One turning vector, and how many steps it has turned:
The counts run from 0 to 233.
[ 85 129 126 175 140 105 135 105 149 104 153 138 134 125 121 116 128  91
  99 105 139 108 100 155 130 114 133 162 157  82  65 151 103 140 113 115
  97 103 158  94 132  99  96 115 150  95 115  92 128  95 122 137 119 157
 140 113 132 109 194 143 130 174 115 143 110 180 124 139 159 141  99 135
 127 150 139 103  98 121 127 110 150  42 149 129]
233
[ 98 140  67 145 152 106 143 139 157  77  94 148 164 158 126 126 119 133
 117 103 141 121 146 148 122 124 120 148 138 114  83 124 143 109 105 100
 103 111 127 110 124  94  95 124 161 103 112  99 120 132 130 162 145 126
 140 112 139 148 164 179 122 186 151 143 129 190 103 112 138 122  92 150
 142 153 139 144 106 116 139 149 175  41 142 131]
7
[110 105 103 144 103 112 150 130 178 115 166 154 159 154 114 114 135 115
 112  87 133  87 137 154 152 120 128 146 150  97  55 149 140 177 143 134
 105  99 150  87 132 109  77 120 132 115 125 100 154 133 125 117 114 161
 136  99 117 147 175 177 101 162 123 147 127 177 118 113 137 120  94 153
  84 161 161 100 126  98 110 137 132  58 143 121]
95
[ 86 119 114 162 117 130 199 125 183 112 150 159 149 111 116  81 149 124
 124  75  99  97 123 148 130  95 126 153 125 109  66 144 122 156 129 121
 111  95 130  94 130 112 100 119 115 105 106  84 118 121 134 146 117 137
 126 109 148 129 163 180 123 158 141 146 145 182  89 112 134 107 100 139
 102 115 161 121 114 100 133 136 142  71 118 110]
113
[ 93 118 103 152 129  92 150 131 174  94 157 159 154 143 117 121 134  95
  92  90 110  88  87 144 133 114 123 143 156  72  63 148 101 164  95 138
  88 111 165  77 125  69 106 115 135 113 120 105 153 104 127 121 130 150
 131 118 126 132 170 169 112 154 103 159 127 188 119 114 163 133  90 146
 111 137 140  98 106 129 119 137 127  67 149 118]
228
[ 86 163  92 164 118  91 156 124 169 107 148 155 154 127 106 118 113  97
 103 100 125 113 132 156 154 126 136 154 134 107  55 147 130 142  98 102
 111 104 162  95 132  95 100 130 130  97 107 102 136 123 143 164 126 175
 133 103 129 125 185 174 110 158 129 152 146 174 101 103 160 149  87 127
 125 136 164 109 103 101 142 145 140  44 131 125]
38
[134 106  68 139 126  93 133 123 195 114 154 145 174 160  96 128 110 155
 130 100 154  84 139 136 127 131 136 181 132 122  62 154 150 125 124 137
 100 118 116 108 120 127  95 121 157 102 121  92 165 115 112 142 126 125
 140 115 133 143 150 164 109 169 147 129 143 175 121 107 152 119  99 171
 119 156 169 118 119  98 143 134 160  61 157 118]
156
[ 97 130  61 158 146 102 136 148 163  71 110 147 141 159 127 129 123 132
 110 104 113 118 128 169 114 130 106 150 156 100  84 146 114 104 101 113
  87 128 135  80 141  84 104 104 150 112  91  97 132 119 120 130 138 139
 159 117 120 146 165 158 106 159 138 137 109 216 126 114 117 120  81 159
 118 154 143 137 100 142 126 146 147  71 126 142]
201
[119 114  83 144 131 123 151 125 169 108 145 171 167 158 110 110 141 120
 108  90 100 105 113 139 112  90 113 147 158  87 102 138 140 136 115 119
 122  77 127 115 119 112  95 117 159 118 109 108 140 136 135 147 133  99
 120 108 158 158 163 211 139 203 134 156 129 187  99 114 155 107 110 176
 101 149 155 136 116 100 117 147 130  71 124 106]
145
[ 94 133  91 135 130  88 165 125 190  92 125 151 170 117  94 120 117 110
 112  80  90 112 138 140 142 130 127 163 108 125  55 152 118 144 100 129
  90 107 151 101 132  92 125 130 126  95  95  78 126 111 126 163 124 161
 129 106 132 119 184 165  93 139 134 137 145 186 111  73 149 140  78 139
 103 130 167 110 103  92 120 134 140  62 118 115]
46
[113 121  91 141 133 114 146 134 168 108 143 147 107 152 109  96 112 129
 121  97 121 108 143 164 139 157 133 100 138 128  69 156 140 135 109 125
  95 114 136  93 153 124 116 134 159  96  93  83 162 109  92 170 104 176
 142 117 107 114 163 168 110 168 142 148 134 218 115  84 136 137  88 151
  85 150 164 113  99 120 120 116 125  71 133 116]
63
[119 145  98 139 146  97 151 111 160 125 140 156 141 128  94 128 119 121
 130  97 118 125 117 143 111 110 129 169 137 122  88 142 156  98 112 105
 126  69 137 127 145 104 126 125 153  95  93  86 153  94 130 192 134 147
 114 118 151 101 184 169 149 189 133 120 135 186 107  95 175 126 101 134
 121 148 166 117 111 106 142 129 146  33 142 137]
181
[112  90 104 153 149 103 132  91 163 104 137 153 155 154 115 136 133 147
  90 106 111  99  97 155 135 110 133 155 140  93  68 133 128 124 128 129
 110  87 143 124 137 108 106 103 175 127 109  97 137  87  99 153 113 106
 133 106 147 126 170 166 130 181 110 145 101 195 129 135 148 125  65 171
  81 168 131 103 117 130  81 103 143  89 146 113]
84
[124 134  53 155 139 129 130 147 154  98 136 155 127 156 100  99 127 142
 110 100 101 113 144 162 125 145 109 112 156 109  94 137 139 106 110 110
 103 103 148  90 134 108 115 127 169 109  97 103 173 110 104 154 129 148
 129 122 117 139 164 194 113 180 134 158 128 199 115  83 152 130  88 177
 109 152 160 115 106 124 115 128 118  71 127 116]
204
[112 135 101 135 115 129 124 117 128 103 146 156 150 141 110 130 132  83
 101 109 105 108 108 172 119  94 136 158 170  89  88 158 118 124  98 109
 102  66 160  95 122  99 112 118 148 122 114  99 155 108 126 134 143 143
 116 122 149 122 198 172 138 165 118 147 131 175 128 104 170 148  88 138
 122 153 145  96 103 137 122 116 137  54 147 121]
35
[124 138 109 155 127 102 126 116 150 119 166 143 145 135  97 115 106 113
 105 103 125  99 112 149 139 139 123 151 178  99  78 133 133 108 107 127
 109  91 150  98 131  98  94 126 180  96 114  97 166  95 101 161 129 148
 137 121 146 114 181 160 144 195 110 135 135 177 112 111 179 144  93 147
 129 155 160 107 100 115 134 100 145  47 153 123]
31
[116 123 108 155 131 128 145  99 169 121 158 139 156 135 107 111 130 111
 126  86  95 117 100 151 117  83 138 172 143 100  77 148 124 133 114 117
 110  77 140 114 129 112 125  96 113 109 103  79 109  96 135 156 120 123
 130 112 147 111 196 173 161 163 135 133  98 181 113 123 144 113  93 140
  87 139 146 111 117 127  98 108 128  70 127 130]
110
[ 99 123  82 157 123  98 118 124 186  83 148 137 165 137 112 143 117 118
  92  86 108  91 106 152 141 142 135 160 149 102  49 152  96 147 114 146
  84 110 151  92 123  88  95 118 144 108 112  90 159  92 102 110 122 146
 139 120 125 137 175 153  97 142 107 144 116 181 135 110 140 134  79 148
 108 159 154  88 108 132 103 126 146  81 133 122]
227
[ 97 138  96 159 118 110 136 117 148  94 141 148 154 135 132 134 137  85
  99 105 121 104 110 159 133 103 129 157 157  83  68 162 118 124  97 123
  88  95 160  78 124  83  90 110 138 108 114 108 131 117 123 129 143 145
 126 117 156 137 205 141 112 160 124 129 137 178 130 127 157 147  89 131
 138 152 136 108 102 129 133 134 156  33 140 130]
34
[101 142  74 130 152  83 156 127 178 108 120 182 168 150 108 138 123 120
  94  93 128 110 130 139 122 117 137 152 143 100  85 130 137 131 108 116
 123 104 147 112 138  92 105 134 148  95 111 118 137 133 147 156 144 135
 120 108 130 163 161 200 124 197 127 150 136 186 107  84 149 112  90 162
 106 162 148 135 104 110 126 169 130  67 141 131]
12
[111 121  98 133 126 126 139 130 146 119 140 158 102 137 116  99 121 116
 119  93 104 108 126 152 121 123 129 110 157 108  88 145 136 129 112 133
  96  89 148  87 158 106 124 122 166 115 100  88 164 107  83 164 117 174
 119 128 125 104 171 184 138 176 129 142 133 211 109  86 140 127  86 153
  81 140 155 110 112 129 100 108 109  70 133 124]
62
[ 90 122  91 149 140 121 170 133 176 100 148 158 143 145 122  97 106 137
 152  91 141 111 134 146 106  99 126 141 132 103  94 154 149 150 104 132
  90 113  98  84 127 109 129 110 148 104 128  95 109 140 125 150 112 154
 155 115 126 130 152 181 132 177 165 145 120 213  95 112 136  83 110 153
 112 137 159 153 104  94 145 156 145  66 144 120]
131
[104 134  73 129 138  86 125 115 149 102 114 170 160 145  99 146 149 129
  95 104 138 103 116 147 119 104 136 162 166 104  96 142 128 110 111 133
 115  65 151 111 137  90 122 116 173 112 115 103 125 115 123 139 136 116
 137 120 147 150 165 161 139 186 118 124 108 175 107 116 147 116  89 165
 111 174 121 118  93 135 108 144 150  60 171 117]
17
[137 133  78 115 143  78 112 122 169 111 129 172 158 140  91 155 132 122
  96  98 122  91 111 144 127 121 133 152 156 126  76 142 128 111 118 125
 114  80 144 123 134  96 115 107 164 110 104  97 163 107 110 149 137 125
 132 134 143 145 164 174 130 177 111 124 112 178 124  92 165 121  88 172
  95 182 140 100  98 135  94 125 139  73 159 128]
18
[100 109 107 157 127 106 143 115 169 119 169 160 136 116 110 113 136 104
  95 101 106  93  82 134 110 121 130 136 161  75  67 151 106 168  92 139
  91  78 173  93 125  72 123 130 153 123 118 101 171 102 109 143 129 152
 125 142 126 119 173 176 128 167 101 161 143 181 120 109 169 133 105 155
 111 140 151 106 100 116 117 124 116  78 147 115]
229
[109 141  89 138 135  97 145 119 158  95 121 147 143 102  93 124 137 147
 104  99 102  90 138 166 149 122 136 159 141 130  56 155 116 106 128 133
  94  94 142  99 144  85 129 119 150  95  77  75 126  89 103 150 123 151
 140 114 125 123 186 131 102 136 130 102 124 182 113  93 137 134  72 140
  89 150 156 101 102 129 123 108 162  60 125 123]
50
[ 89 127  99 164 141 109 162 134 166  92 136 149 123 144 125 107 113 131
 127  92 132 108 144 166 138 148 129 127 133 117  68 151 135 135 109 124
 107 129 143  82 165 105 100 126 163  94 106  90 124 121 100 161 116 173
 153 108 117 123 177 159 103 165 136 141 139 214  98 105 121 130  85 143
 107 133 148 129  97 120 132 125 135  63 137 121]
64
[125 129  69 144 120 118 128 137 173  87 151 144 168 122  86 106 118 132
 132 103 148  75 144 139 135 133 109 182 148 119  74 161 133 119 112 137
 104  94 107  75  90 116 106 116 147  86 127  66 144 105 114 128 129 131
 146 125 130 147 169 153 103 159 135 134 125 164 106 115 150 135 104 147
 136 148 177 107 103  89 148 130 168  59 144 113]
165
[112 139  65 138 140 115 142 146 173 110 128 146 156 160 124 111 116 129
 121  93 130 107 141 163 124  99 126 155 150 103  72 146 118 142 114 128
 105 101 115  81 127 103  99  95 139  82 122  83  86 130 128 131 128 127
 165 109 132 166 162 178 142 158 150 141  96 203 115 114 119  98  98 163
  92 157 148 150 110 134 118 147 117  77 127 131]
135
[111 122  87 151 125  85 126 139 171  90 134 147 151 127 105 140 124 148
 103 108 140  84 130 143 151 140 123 166 165 120  66 158 119 108 118 149
 112 113 137  87 128  93  95 132 170  91 107  85 154 109 111 127 133 127
 157 121 135 150 156 150 105 164 119 111 128 170 110 108 156 139  91 151
 121 165 161 108  86 126 139 130 163  58 144 119]
24
[104 106 111 163 124 120 172 112 184 106 136 134 168 126 130 108 132 127
 132  77 116 108 124 146 131  91 125 162 115 100  61 154 134 131 139 127
  99 110 114  98 148 109 108 109 115 104  95  84 103  97 112 137 119 110
 135  87 160 128 183 153 118 155 175 130 120 207 123 121 123  95  80 144
  84 154 147 121 125 118 121 133 171  68 118 132]
117
[138 106  60 129 112 115 135 128 178 102 131 154 187 163 113 129 144 118
 119  83 112  86 144 139 135 102 126 158 155 107  66 149 150 140 133 129
 103  89 119  94 128 112  88 128 139 115 110 101 147 126 124 123 148 110
 128 111 137 172 152 174 107 170 146 130 138 177 128 105 140 107  84 170
 111 173 158 108 125 125 112 160 159  68 135 115]
152
[141 147  76 162 122 114 138 119 152 113 158 133 148 119  80 102 118 124
 127  92 119  98 134 168 143 131 116 164 145 120  81 147 131  87 120 112
 120  88 127 119 104 115  93 118 132  84 102  65 154  88 120 161 137 134
 124 120 147 130 171 162 140 174 140 119 133 163 114 103 172 140  91 133
 120 156 190 105 100 112 145 108 141  48 136 131]
173
[104 124 106 160 148 109 151 112 175 111 132 158 175 154 128 123 129 140
 120  99 140  99 110 137 111  93 115 171 134  93  93 143 150 115 126 122
 120  99 125 124 135 106  85 113 160 108 116 114 123 113 138 148 133 103
 144  96 165 143 158 172 134 199 142 133 119 191 114 139 165 111 105 170
 120 160 144 139 113 108 129 149 174  53 155 114]
149
[108 128  66 146 137  99 152 124 165  94 109 158 169 154 113 117 124 144
  89  80 118 101 137 154 151 118 125 155 133 114  58 136 106 153 125 122
  91 113 148 102 149 108  94 118 164 106  98  91  98 120 121 137 112 145
 153  94 117 148 168 172  99 159 119 159 107 189 127 110 132 119  73 191
  77 156 151 123 115 131  86 120 123 102 114 107]
77
[110 121  88 138 136 126 155 137 189 107 146 140 146 148 116  94  99 140
 159  87 137 118 144 145 112 126 118 141 120 113  71 146 145 147 110 131
  87 123 111  76 129 117 118 124 146  94 109  86 129 142 119 142 104 154
 143 111 119 141 155 183 126 169 165 151 129 213 109 112 127  97 117 165
  86 148 165 142 116 100 139 151 129  62 126 134]
130
[111 103 104 155 126 114 139 110 161 116 173 158 124 122  99 100 127 123
 114 119 117  81  99 138 133 138 120 137 156 103  73 144 116 136 115 135
  95  84 150 103 123 111 107 118 164 110 106  88 176  95 100 145 113 160
 125 129 134 114 167 169 118 174 111 149 140 175 113 105 174 143 101 153
 109 133 167  89  97 111 125  89 123  68 154 113]
230
[116 121  88 119 138  93 123 102 183 103 150 171 163 144  95 135 116 130
  99 100 102  91 106 131 126 138 133 155 136 107  75 137 129 140  99 150
  86  93 150 116 135  98 132 136 164 122 109  96 171 108 102 161 113 139
 126 138 135 117 159 184 124 174 101 140 136 175 123  98 181 141  91 163
  95 155 158  97  99 104 106 102 119  91 162 115]
221
[112 120  61 126 138  81 120 103 167  84 119 168 172 142 109 146 136 136
  97  98 125  92 141 148 155 124 130 159 141 117  60 146 116 146 130 124
 105  88 163 103 132 106 110 129 167 128 102  84 151 109 118 130 139 133
 139 120 127 147 164 159  98 144 118 132 118 183 122  98 139 124  81 170
  98 175 141  88 104 122 104 128 162  78 138 113]
218
